The same turns and mirrors carry the whole set onto itself and the rows of a family onto each other. Which other rows belong to the same family as each row named below? List them in the order they appear above.
These 33 rows form 11 families of 3 rows each.
Kapiv: [  8.5  17.5  -6.7  -7.3 -13.5   0.6  -5.6  19.5 -21.2  -5.4   9.9 -14.8
  -8.4  21.3  -7.8 -15.5  17.1  13.5  -8.8   3.7]
kif: [  4.7  12.2   7.8  -5.5  -5.0  18.1 -22.9   8.3   5.9  11.5  13.0  17.7
  10.1 -17.1   7.4 -17.0  19.9 -23.0  16.7   1.9]
mupi: [-14.8  -6.0  14.7   4.7   2.1 -16.6  -8.2  -0.4  25.3  18.3   2.4  21.6
  16.7 -13.4  14.9 -12.6  10.1   4.7  16.1  13.8]
sur: [  5.6 -25.9   5.2   7.2   2.9 -10.5  21.0  -5.4 -32.0 -15.7  -8.1  -0.2
  10.1   5.1  -9.5  15.4 -12.8 -18.5  17.4 -11.1]
Det: [ -3.9   8.4 -15.3  10.7   3.7   4.8   2.2   2.3 -12.7 -27.6 -36.6 -12.3
   1.4   0.1 -11.4  10.1  -1.3 -18.4  10.0  -1.7]
mege: [ -4.5   2.9   9.9  -7.7  -8.6 -16.9 -10.7   9.3 -10.0  16.9  26.5 -19.2
  -4.0  11.4   6.3 -10.2  10.2  20.2 -21.5   9.0]
Febo: [  8.9 -30.9   1.8   5.5   5.3 -10.8  11.1   4.4 -30.5  -9.0   1.0  -6.3
  -1.8  13.6  -6.2   3.3 -29.0  -9.4  15.7  -9.2]
Niz: [ -7.5   2.2  -3.4   0.9  -0.3 -38.4   6.9   8.6   1.3   2.4  -0.3  -9.6
  -9.4  14.8   4.6 -11.7   2.5  29.2  -2.0  11.1]
megi: [  2.3   3.9   9.0  -5.0  -7.0 -23.3   2.2  -1.8 -16.7   2.0  16.5 -24.6
  -1.4   8.8   4.9   3.8  22.6  14.4 -24.8   2.6]
tise: [ 19.1 -19.8  -5.4   8.6  -2.0  16.0  -3.7   8.2 -22.0 -15.5  -8.6   8.2
   3.7  16.0 -12.2   5.2 -10.2 -20.3  26.1  -8.7]
vude: [ 13.4 -32.4 -14.2   5.0   1.1 -16.5  12.9   0.5 -11.2 -20.4 -13.0  -8.1
  16.6  10.9   8.4  20.0 -15.9 -13.8   6.5 -13.0]
lut: [-11.1 -11.2   5.7  -4.1   1.6  25.6   2.0 -16.3   2.6  18.1   2.9  22.3
  27.9 -26.3  -1.7 -14.6   1.4 -20.6   6.7  -1.3]
zus: [ -8.1 -28.1  -0.2  10.5   8.0 -20.7  14.2   4.9  -2.8  -7.8 -18.7  15.9
   6.8   7.6  -4.8  -0.3 -20.8   1.9  29.2   1.0]
noba: [-10.4  -7.4  25.7   0.5  -2.3   2.9  -7.1 -12.1   3.3  14.2  12.2  18.8
  30.4 -24.1   7.9   3.0  20.4 -18.5   7.8   1.2]
tem: [-12.5 -17.2   2.7   6.8   8.6   0.0  -2.5  15.2 -11.1  -2.8 -21.4  -3.9
   5.2   8.8 -11.8   9.8 -29.4 -32.0  23.3  -8.8]
mel: [-13.5  13.1   1.1  -4.9  -0.9 -19.2  -9.6  20.8 -12.7   4.0  -3.4 -33.0
 -10.9  23.1  -6.1   1.8  -4.1   6.3 -15.6   3.0]
Gorog: [ 12.6 -32.3 -15.6   0.8   6.8  -0.4  16.4 -12.9 -27.8  -9.1 -13.7  -9.2
  -6.2  12.1  -9.0   1.0 -17.6 -10.8   1.2  -9.5]
baz: [ 11.9   6.7  -9.1  -8.8  -7.3 -18.2   7.5  -1.2   6.1  16.4   5.6 -29.4
  -7.3   0.7   9.7   0.6   8.3  15.8 -20.8  15.4]
Zako: [  9.8 -16.1 -13.1   2.3  -1.7  -8.0  33.2  -3.9 -17.0  -4.3 -17.9  -7.1
  11.9   2.5 -12.2   5.9 -26.8  -8.1  16.8  -0.7]
ramip: [ -8.8  -1.0   5.3  -6.3  -4.3  -3.4   4.8  -3.9  13.5   5.1   2.4  14.4
  38.4 -30.8  20.1  -4.4   8.0 -21.3   8.4 -10.4]
peka: [-13.7 -11.5  24.1  -2.4  -1.4   9.7  -8.4  -0.3   2.3  20.9  17.0  23.4
  27.3 -20.2   6.4 -10.1  -4.5 -20.0  17.7   0.1]
Pabup: [-19.0 -15.8  19.4   5.7  15.8  22.6  -5.4 -10.9  -2.6  26.1  -6.3  19.2
  24.7   0.2  -3.8 -15.2  -8.2 -16.5  20.6   3.2]
merev: [ -7.9   4.5  10.2  -7.3   8.7   1.1 -17.0  -3.7  -1.3  32.8   8.5 -19.5
  -4.2  14.3  10.4 -18.7  16.8  11.7 -15.2  12.5]
kubek: [ -0.2 -15.0  -3.0   1.1  20.0  -6.4  16.7  -3.0 -30.7   5.8 -15.2 -15.0
 -10.5  22.9  -7.0 -15.0 -20.3  -3.6   8.7  -6.3]
zeden: [ -5.5  27.0 -12.3   4.9  -2.8  -0.4 -12.7   4.2   1.8 -12.5 -17.0 -23.5
  -7.0   1.1   0.2   6.0  21.8  -0.5 -15.3  11.8]
Puf: [ -5.8   8.5  -6.4  -6.5 -13.2 -19.4   5.9   7.4  -2.2  -2.5  11.3 -18.2
  23.3   9.6  12.2   3.7  16.2  20.4 -29.0   0.9]
Nufiz: [ -3.8   3.3  -6.0  -9.9  -5.7   4.1  -3.0  -8.2  -6.1  16.5  14.9 -16.5
   1.8   8.6   3.1 -10.3  18.4  19.6 -35.6  12.0]
Sev: [ -8.0  19.1 -10.9  -3.5 -16.1   3.8 -12.2  15.4 -11.3   7.0  15.7 -18.4
   4.6   1.0   2.2 -12.1   7.6   9.4 -31.6  14.3]
vusa: [ -4.3  -9.0   8.2   2.5  -6.1  14.1  -1.5  -9.0  20.1  23.7   3.6  15.3
  37.0 -19.4   5.5   1.5   3.4  -8.2  10.5  16.2]
zifa: [  9.8 -24.1 -21.1  13.9  -3.4   4.6  -2.0   9.3 -24.6 -15.6  -8.3 -11.9
  -3.3  10.5  -4.8   9.4 -29.3 -16.3  -0.3   0.7]
sivu: [-28.7  14.4  18.6  -5.8   2.4   4.0 -25.2  10.6  13.8  25.7   2.9   1.6
  16.9 -14.8   4.8  -4.9   5.8 -20.3   1.8   4.4]
teluv: [-14.6  15.9   0.2  11.9  -1.0  18.6 -16.3  -0.9   9.9  -6.5 -23.4   6.1
  21.9 -18.7  -4.5   9.6  15.7 -20.4   6.6   8.5]
Donap: [ -6.6  -4.0  -3.2   2.1  -3.7  19.6 -15.7   1.5   2.4  11.6   3.3  15.3
  19.0 -36.4   9.0 -12.4  -5.3 -35.9   9.5   1.8]

Which other rows belong to the same family as sur? megi, noba
Which other rows belong to the same family as tem? mel, sivu
Which other rows belong to the same family as tise? Kapiv, kif
Which other rows belong to the same family as teluv? Det, zeden
Which other rows belong to the same family as Pabup? merev, kubek
Which other rows belong to the same family as Sev? zifa, Donap
Which other rows belong to the same family as mege? Febo, peka
Which other rows belong to the same family as Nufiz? lut, Gorog

The same turns and mirrors carry the whole set onto itself and the rows of a family onto each other. Which other rows belong to the same family as each row named below? List them in the order they appear above.
These 32 rows form 4 families of 8 rows each.
Mut: [  0.3 -11.2 -20.1   4.2 -10.9  -6.8  20.0 -10.7   5.0 -18.4   3.9 -10.4
  13.8]
fav: [ 13.5 -34.7 -12.8 -33.6  10.2   9.4  -7.9   4.1   6.6  16.6 -12.4   0.8
 -23.3]
mezet: [  9.5 -26.1 -17.5  15.6  -4.1  -1.8  20.2   7.3  -0.5 -15.0   4.8  -8.5
   9.1]
goz: [ -2.4 -34.5  -1.7 -14.4 -17.2  10.4  31.0   8.7   8.1   1.9   2.4   8.4
  -5.2]
mobem: [-10.0  -1.7 -10.4  -1.1  -9.3  13.5  21.6  22.3 -12.8  -9.1  -7.8 -24.1
  12.2]
sal: [ 15.2 -11.7 -30.4 -15.7  16.6  -9.2 -17.9 -15.7   3.7  -3.9 -10.8 -16.8
  -3.9]
Fari: [ 10.2 -32.4 -11.8  15.0 -10.4   4.4  16.1  10.1  -9.2  -4.4   5.4   0.3
   3.4]
peb: [ 23.5  17.9 -14.9 -29.0  30.4  11.5  14.7 -17.0   0.4  16.9 -11.9  -2.9
 -16.3]
padiz: [-12.3 -12.9 -17.7   6.2  -6.0   6.5  15.3  16.5 -18.2  -8.8   0.9 -22.7
  12.5]
nidof: [ 12.6 -23.5 -24.2  15.4  -6.3  -7.3  14.7   7.5  -3.7 -11.7   4.8 -13.4
   6.8]
Rim: [ 10.2  -4.9 -16.5 -39.3  21.9  14.7  12.9  -5.7   9.9  28.5  -9.8  12.6
 -20.9]
letev: [-13.7  12.9  -3.2 -15.6  -9.4  13.7  31.8   8.8  -8.8  -4.1  -9.4 -19.5
  12.7]
zuli: [15.5  1.5 11.7  0.7  7.1 12.5 45.7 -4.7 -3.0  7.6 -0.8  5.1  4.0]
zizez: [ 31.1  -0.5   1.0 -19.9  34.2  11.0   8.3  -9.7  -3.9  22.6 -15.2  -2.0
 -15.3]
Mepi: [  6.8   7.7   0.7  11.7   3.4  14.5  26.6  11.8 -24.1   3.9  -4.2 -13.4
  10.8]
baf: [ 15.3   2.0   6.3  11.7  11.9  14.4  38.8   9.4 -13.8   2.2  -3.2  -9.7
   8.6]
tada: [ -7.1  17.1 -31.4 -38.1  11.1  17.6   0.9  -4.6   4.7   5.1 -17.0 -18.7
  -9.7]
resip: [  8.6 -35.2  -3.7  -3.7  -6.0  12.8  29.2  26.5  -4.8  11.3   1.3  -0.8
  -9.2]
sasob: [  0.1  12.7 -13.3 -35.0  18.7  13.0  -6.2   3.7  -9.9  11.6 -23.7 -28.3
  -5.1]
zib: [  5.0 -23.8   5.5   2.5   3.1  19.0  33.9  19.4 -16.1  13.6   2.4   0.1
  -3.6]
vate: [ 13.2  -8.0 -41.6 -18.9  11.0   1.7  -6.1 -22.0  18.3  -3.6  -4.7  -2.0
 -12.3]
Roduv: [ 21.7   2.3   4.3  10.7  11.1  10.9  36.8  13.0 -17.4   9.7  -2.2  -7.8
   2.3]
bag: [ 23.1  17.2 -13.0 -22.2  28.0  20.3  17.2 -16.4   5.1  17.6 -12.3   2.8
 -17.1]
pazi: [ -6.2   7.0 -39.4 -36.6  12.6   2.8  -7.2  -9.9   9.2   5.9 -11.3  -9.9
  -6.0]
gela: [ 18.3 -10.9 -36.7 -25.1  14.2  -3.5  -6.0 -20.9  12.9  -0.7  -4.0  -1.9
 -14.6]
Bup: [  5.1 -31.0   3.2  -2.7  -7.0  18.4  30.1  24.9  -3.9   5.4  -2.1   1.7
  -4.8]
Gefuv: [ 12.3  26.5 -21.1 -29.9  21.4  10.8   4.1 -14.7   0.4  18.7 -16.6  -1.2
  -7.9]
Sek: [ -9.1   2.3 -13.8  -3.3  -5.5   9.6  21.5  25.3 -17.4  -4.4  -7.1 -29.6
   9.7]
Tas: [ -1.5  13.4 -31.8 -42.2   8.9  10.5  -4.0  -5.7   2.3   5.4 -17.2 -18.2
 -10.6]
Vaz: [ 14.7 -13.7 -33.8 -26.3   8.1   0.1  -5.5 -17.0  17.4  10.5  -4.7  12.6
 -16.6]
dip: [  8.8 -20.0 -20.2 -37.0   9.6  20.6   7.6  -3.6  16.5  18.9  -8.5  10.7
 -27.8]
Zepi: [ 14.9 -15.6 -17.4 -43.2  10.5  16.5   5.1  -2.4  11.4  20.1 -11.4   7.4
 -28.3]

Which other rows belong to the same family as resip? nidof, tada, vate, Roduv, bag, Sek, dip
Which other rows belong to the same family as mezet? mobem, peb, baf, gela, Bup, Tas, Zepi
Which other rows belong to the same family as fav? Mut, goz, sal, letev, zuli, zizez, sasob
Which other rows belong to the same family as Vaz? Fari, padiz, Rim, Mepi, zib, pazi, Gefuv

The same turns and mirrors carry the whole set onto itself and the rows of a family onto each other. Which other rows belong to the same family as each row named below? List them in the order they appear above.
These 15 rows form 5 families of 3 rows each.
Topen: [-19.5  -4.7  11.9 -19.8   1.1   3.1 -35.2  10.5 -14.0 -22.4 -12.5]
godek: [ -6.5 -11.1 -17.4  -9.1 -16.7  -0.4 -12.7   0.8  23.3  -1.5  25.6]
fulu: [-18.2  -5.9   6.0   7.1  -4.4 -32.9 -11.5 -10.1  25.4  -2.4 -27.8]
fovan: [-25.2   6.2  11.3 -15.7   7.2   1.0 -32.6  11.2   6.4 -21.3 -30.2]
vok: [ -8.0  15.1  14.9   4.0  -5.8 -18.1  -3.3   1.4   5.8 -15.9 -38.6]
bef: [ -9.5  -7.9 -26.9 -13.2 -12.7   8.8  -1.0  13.8   4.3  -7.9  17.9]
vuna: [ -5.8  -0.8   6.2  -0.1  17.6  11.8  -6.2  12.2  -9.4 -30.3  -8.9]
git: [ -5.7  -9.9  17.2   8.5 -11.0 -34.6  -4.3  -7.1  25.4   3.2  -4.8]
komi: [-15.0  -6.1 -19.3  -5.6  -0.9   4.8  -3.4   7.4  29.3  -1.3  24.2]
fizu: [-11.1 -11.8   7.8 -27.1   3.6  13.1 -12.4  16.2 -13.8 -16.9   4.8]
gezod: [ -6.1  -0.9   7.1   4.6 -17.2 -34.2  -1.4  -0.3  22.5  -1.7 -29.7]
Fova: [ -4.6  -5.0   5.3 -29.5 -10.2  -5.6  11.1  14.3  28.6  -0.1  14.1]
Ger: [-12.0   9.1   0.3  -3.1  -2.9 -15.0   3.4   6.5  34.3   8.1  21.8]
koga: [-23.0  -9.6  -0.1 -14.9  -3.4   4.6 -31.5  23.3  -4.2 -25.4 -21.2]
Kidu: [-17.6  26.4  15.3   3.7  -7.1 -26.0 -10.6  -1.5   4.2   8.8 -15.0]

Which other rows belong to the same family as Kidu? vuna, Fova
Which other rows belong to the same family as bef? fovan, git
Which other rows belong to the same family as Ger? vok, fizu

